[[121 115 126 130 124 128]
 [111 112 142 152 126 124]
 [129 136 138 135 130 125]] result: 126

[[140 118 123 136 135 156]
 [128 135 124 135 108 115]] result: 108

[[132 142 141 115 107]
 [123 127 126 126 132]] result: 126

[[133 130 135 133 133]
 [109 115 129 122 137]
 [108 106 144 131 117]] result: 122

[[140 143 133 155]
 [135 136 155 150]] result: 155

[[130 129 128 127 131]
 [129 133 105 135 128]
 [132 123 142 127 127]] result: 135

[[108 136 156 130 157]
 [134 117 120 113 117]] result: 113

[[139 130 129 118 126 123 123]
 [107  99 126 125 133 136 128]
 [140 137 129 124 135 128 129]] result: 136

[[130 131 131 126 125 124 128]
 [117 102 120 139 128 127 130]] result: 127
---
132  133  116  105  150  127 --> 132, 127

134  125  124  107
140  122  121  126
--> 134, 126

136  118  122  144
106  109  113  109
134  118  104  113
--> 136, 113

124  111  104  106  155 --> 124, 155

122  113  136  131  107  141  130 --> 122, 130

100  115  130  113  117  111 --> 100, 111

150  102  150  138 --> 150, 138

144  148  104  111  155  101 --> 144, 101

116  133  145  120  109  150  133 --> 116, 133
---
Input:
array([[105, 119, 135, 129, 121, 124],
       [145, 133, 128, 120, 127, 119]])
Output: 124, 145

Input:
array([[123, 128, 116, 124, 131, 139, 132],
       [151, 133, 134, 122, 130, 125, 132],
       [115, 134, 108, 125, 126, 136, 134]])
Output: 132, 115

Input: array([156, 154, 155, 140, 126])
Output: 126, 156

Input:
array([[145, 106, 123, 132, 130, 121, 126],
       [115, 118, 127, 150, 114, 110, 114],
       [144, 124, 147, 125, 129, 133, 123]])
Output: 126, 144

Input: array([131, 101, 103, 117])
Output: 117, 131

Input: array([151, 149, 147, 145, 127])
Output: 127, 151

Input:
array([[139, 131, 126, 138, 140, 116, 130],
       [121, 127, 150, 112, 136, 115, 129],
       [126, 123, 137, 112, 127, 126, 127]])
Output: 130, 126

Input: array([101, 152, 125, 111, 101, 126])
Output: 126, 101

Input: array([120, 115, 149, 104, 131, 124])
Output: 124, 120

Input: array([104, 143, 112, 142])
Output: 142, 104
---
[105 145 106 142 157 143]
145
[125 129 119 105]
129
[142 147 131 150 139 139]
147
[115 100 152 142]
100
[105 113 119 113]
113
[109 131 149 128 111]
131
[134 140 151 108]
140
---
[132 131 157 142] -> 157

[[135 109 124 126 121]
 [136 114 147 134 127]
 [135 120 150 129 128]] -> 129

[116 139 125 158 137 130] -> 137

[126 122 146 149] -> 146

[158 131 131 132 151] -> 132

[102 138 109 132 120 126 147] -> 126

[123 150 127 110 137] -> 110

[123 136 108 111  98] -> 111
---
[104 118 114 128] Answer: 114

[[128 134 128 137 153 127 127]
 [128 138 128 125 145 127 129]
 [129 119 128 126 136 126 127]] Answer: 125

[106 150 151 155 156 105] Answer: 106

[[147 156 140 132]
 [119 136 143 127]] Answer: 127

[[108 114 126 132]
 [147 145 137 106]] Answer: 108

[[109 153 114 105 145 136 128]
 [123 123 125 122 126 121 125]
 [101 127 125 120 150 102 136]] Answer: 102

[129 106 116 131] Answer: 116

[102 121 151 144 113 146] Answer: 113

[[147 129 127 129 135 150]
 [121 101 104 129 122 136]
 [114 123 122 153 153 120]] Answer: 104

[118 106 128 134] Answer: 118
---
(99, 149, 156, 151, 129) yields 129
(153, 127, 102, 100) yields 100
(140, 114, 101, 135, 118, 127, 115) yields 115
(126, 134, 132, 101) yields 101
(107, 112, 153, 112) yields 112
(99, 109, 123, 142) yields 142
(129, 149, 131, 130, 130, 126, 147) yields 147
---
[152 122 104 138 124 126 132] out 132
[127 130 126 128 153 111] out 111
[135 131 136 118 105 135] out 135
[150 144 125 111 123 143 107] out 107
[124 132 113 152 119 140 108] out 108
[107 116 127 139 148 153] out 153
[108 107 108 111 106] out 106
[110 105 103 136 117 119] out 119
[141 132 152 121 105 138 117] out 117
